One turning vector, and how many steps it has turned:
The counts run from 0 to 245.
[136  95 116 173 117 149 126 163 104 130 137 133 137  97 162 137 156 124
  87 122  99 129 140 161 120 103  83 126 152 155 148 127 117 200  67 132
 136 114 138 104 172 133 176 136 126  86  98 127 129 100 147 174 131 133
 144 139 125 145 123 135  92 112 118 114 145  92 199 131 107]	166
[142 122 148 148 119 143 118 176 133 142 117  97 157 197 156 118 126 123
  96 131 137 144 105 114 105 151 124 158  78 123 131 179 161 175 126 102
 130  74 131 150 173 106  90 107 111 121 142  90 159 155 179 135 131 135
 122 156 147 118 122 147 110  78 105 132 107 102 157 160 100]	76
[161  95 151 133 120 128 164 114 119 124 141 112 134 211 164 127 140  67
 107 129  97 128 104 141 120 145 109 168 109 129 105 110 106 107 144  99
 117 129 159 176 126 109 139 151 179 134 133 102 133 143 178  96 132  96
 135 154 116 138 156 142 124  66 114 118 153 134 172 171 128]	128
[100 115 122 137  93 113 154 144 110 149 105  90 102 183 150 140 131  93
 100 133 144 141 109 136 101 136 128 195 108 164  72 164 113 178 112 109
 107  92 150 148 178 119 109 156 150 114 109 151 160 126 144 139 119 100
 116 174 118 135  99 163  97 144 105 148 143 102 147 150  96]	178
[147 131 134 157 106 133 149 184  89 116 117 143 178 164 118 116  94 115
  98 118 123 112  97 135  95 100 102 146  83 162 154 151 185 173 153 143
 124 103 124 129 171 124 127  92  77 127 137 125 150 163 134 150 156 197
 137 135 128 124 148 134 128 105 139 118 121 154 106 111 100]	149
[113 135 125 121  85 115 174 181  86 151  83 150 138 152 129 123 107  82
 135 147 126  92  93 163 128  99 106 149 117 143  97 140 137 126 179 142
 124 146 155 147 125 155 160 111  95 155  85 156 150 156 125 117 119 164
 168 137  79 147 146 122 120 115 138 146 160 170 106 106 121]	40
[123 117 111 134 123 138 159 119 102 129 147 107 119 197 125 123 136  85
  82 145 128 140 122 154 100 162 122 201  97 184 113 126 123 150 143 110
 100 114 121 169 181 127 121 152 150 104 147 110 155 156 182 142 126 107
 112 170 142 133  99 180 121 114 125 136 131 116 138 169 110]	15
[124 120 134 132 144 120 142 160  91 122 124  94 132 145 165 164 148 141
  93 150 115 140 127 142 142 172  89 155 138 152 104 124 131 187  97 113
 117 116 115 173 208 113 143 138 165  95 122 107 180 150 142 140 107 111
 147 165 138 114 134 130 108 134  78 105 116 102 185 147 103]	119
[142  83 142 148 120 124 174  99  99 110 154 121 133 169 146 174 141 104
  80 124 103 118 114 136  93 104  95 164 132 187 106 109 126 161 109 110
 110 109 149 149 168  99 141 173 185  91 135 143 145 131 134 162 168 122
 143 156 105 133 150 133 120 143 114 110 146 109 177 139 101]	60
[123 106 124 164 128 127 162 196 109 130  89 156 185 119 141 130 137 130
 105 132  83 104 123 143 121 102  87 130 155 128 135 127 137 165 155 121
 145 106 166 143 135 120 170 116  73 114 116 114 135 147 137 187 120 166
 181 103 104 136 183  90 121  91 118 139 145 113 159 106 121]	214
[152 123 160 130  85 186 110 151 115 181 132 119 134 176 147 100 150  97
 108 145 137 127  99 172 144 140 119 131 103 113 141 168 138 119 129 108
 128 169 116 127 143 159 161 111 139 155  93  85 156 138 177  92 129 130
 154 153 118 137 118 140  92  59 116 136 123 139 177 150 133]	27
[100 114 101 155  95  91 172 177  88 124  89 129 127 118 152 148 119  94
 115 120 113 111 120 146 107  85  93 163 137 166  89 129 111 189 113 145
 123  95 171 132 158 124 146 144 107 107  88 181 134 117 110 162 121 140
 139 138  95 146 129 135 107 147 128 133 176 116 131 110  95]	108
[156 102 140 165  98 157 109 147 130 150 139  97 135 175 168 113 146  98
  85 110 125 152 114 136 110 135 118 148  94 126 139 169 128 174  75 104
 132  96 134 117 169 117 122 133 147 115 114  96 135 112 179 118 140 112
 113 159 144 135 102 158  85  73 110 122 131  98 186 162 104]	238
[127  96  82 151 140 118 147 146 130 100 140 136 112 134 160 138 162  96
 113 162  95 123 148 155 119 128  87 164 142 174 121  87  89 165 135 140
 127 100 152 164 154 143 151 142 129  70 129 148 125 151 182 166  99 112
 134 149 113 159  99 157 127 109 139 125 152  95 163 176 112]	227
[161 110 115 130 106 148 103 162 141 131 142 121  96 161 179 105 153  86
 131 158 130 133 121 158 141 140 103 134 105 126 131 136 102 137 119 142
 136 130 127 147 137 166 136 105 139 113 101 128 133 141 205  91  97 112
 122 172 113 158  82 166 108  65 140 123 141 121 167 193 119]	22
[114 106 108 155 133 123 185 137  84 103 127 132 155 157 113 148 126 115
  76 132 106 120 126 144  88 124  99 183 129 203 124 109 142 185 145 121
 110  97 138 158 191 109 142 150 116  88 153 136 152 151 131 201 142 145
 140 141 129 127 145 142 130 147 124 127 135 113 133 122 102]	221
[127  97 111 133 130 166 133 124 131 140 153 128 112 152 146 130 182 108
  97 176 106 128 141 172 135 158 104 158 147 157 126 111 101 141 139 107
 126 143 127 163 153 149 172 152 154  91 121 103 146 147 192 153 103  95
 156 152 115 148 103 144 109  93 119 142 133  95 198 184 132]	231
[104 138 134 110 104 125 160 178  74 140 102 146 133 129 124 151 117 130
 118 166 140  97  94 162 135 112  94 144 129 171 103 142 168 154 164 148
 118 155 116 150 172 152 164 101 115 122  99 158 187 167 105 142 124 179
 177 155  87 128 139 114 116 155 125 134 130 157 120 104 105]	44
[156 138 159 117 117 148 127 163  91 150 128 100 144 186 152 122 127 118
 104 144 131 139  93 149 147 179 108 145  94 121 127 148 157 133 128 115
 120 152  99 173 180 134 134 101 153 147 117  84 181 168 162  80 120 134
 140 170 142 114 137 141 115  81  97 108 107 152 156 152 122]	190
[175 108 152 124  89 129 158 147 106 121 134 150 139 178 154 122 115  70
 136 133 110  93  86 151 121  78  93 125  98 134 123 121 136  99 169 143
 128 150 157 142 104 144 153 106 137 151 101 148 124 153 150  83 149 160
 153 149  71 154 159 128 131  76 150 111 164 178 134 137 125]	200
[139 117 141 158  86 169 150 170  83 168 110 158 165 121 125 110 135  98
  97 121 100 106 113 187 133  96  99 120 143 136 150 142 139 144 121 126
 135 168 139 108 134 148 204 123 102 146  79 107 136 115 134 145 141 161
 174 114 105 140 159 114  98  85 128 130 150 147 165  94 134]	99
[109 111 116 155 135 131 193 145  80 120 117 144 175 156 104 141 127 112
  75 132  95 116 126 152  94 124 102 179 139 185 123 114 147 168 162 106
 112 109 143 159 177 110 155 151 106 105 144 111 153 153 129 204 146 151
 159 122 130 121 169 126 133 134 115 134 134 119 138 108 114]	219
[107  98 121 164  98 144 173 137 103 163 104 121 143 158 139 121 156  78
  77 114  94 130 131 166 109 133 121 179 147 143 100 128  91 150 110  83
 121 120 168 138 138 111 169 183 129 125 105 105 131 103 148 162 124  90
 145 123 122 139 148 138 102  92 103 149 165 100 180 122 128]	172
[135 107 139 158 117 126 127 204 123 121  96 149 163 109 156 143 133 150
 121 135 108  99 109 130 122  73  86 106 140 126 138 151 155 181 133 140
 154  96 157 120 142 130 152  91  83 103 101 146 142 138 131 171 130 185
 179 126  89 145 161  90 109 105 126 125 138 116 166 114 103]	211
[165  99 148 135 122 119 159 125 116 117 135 111 140 194 177 131 143  73
 104 125  89 134 111 142 124 147 103 164 112 123 105 104  98 114 134 102
 124 122 161 180 126 111 140 147 171 135 125 103 122 144 178  91 124  94
 132 149 119 138 158 144 124  66 108 109 155 134 173 169 128]	127
[104 140 130 109  89 121 170 177  79 151  93 149 133 143 124 136 116 104
 126 160 136  90  95 168 131 109 104 149 128 159  98 141 150 131 181 141
 114 157 134 151 147 155 167 108 105 142  91 157 171 165 114 134 116 168
 178 147  80 135 141 115 119 138 130 146 142 168 118 105 115]	42
[144 127 153 136 107 160 129 186 128 161  99 139 168 175 138 106 131 121
 121 152 128 109  93 145 128 122 119 128 106 106 143 173 167 125 183 114
 142 128 137 143 121 139 141  88  85 153 117  92 157 171 165 133 129 169
 177 129 102 132 157 104 119  58 123 149 120 138 150 135 130]	143
[160  99 164 114  93 146 127 114 132 140 154 103 108 218 156 148 133  97
 115 141 149 115  79 123 104 109 121 151  83 147 102 163 149 124 143 116
 116 123 138 145 144 128 105 125 182 119 131 142 159 156 165 104 160 128
 139 183  84 143 121 145 116 106 124 129 129 136 161 177 102]	133
[145 134 151 146 107 150 147 179  92 139 113 140 185 174 113 111 101 122
  96 126 130 114  91 140 101 116 113 145  90 145 153 168 194 154 165 125
 125 118 120 136 168 126 129  93  80 141 134  99 165 167 139 151 154 193
 154 137 126 118 157 119 122  94 130 128 111 153 115 113 112]	147
[149 136 141 149 108 141 150 179  88 127 116 138 187 170 114 117  99 120
  97 124 124 112  91 137  96 105 108 144  84 154 157 159 190 164 158 137
 126 110 119 132 172 125 127  92  78 139 138 110 159 167 135 153 158 198
 146 138 133 122 156 128 125  97 134 122 115 153 109 107 107]	148
[124 118 147 160  79 154 171 151  65 165 108 147 163 136 111 123 123  98
  78 106 113 109 105 175 109  87 108 143 133 164 132 153 149 157 116 116
 121 151 141 107 161 130 184 147 113 141  95 120 151 108 106 164 163 164
 163 124 108 130 160 124  95 122 120 134 147 142 148  78 119]	102
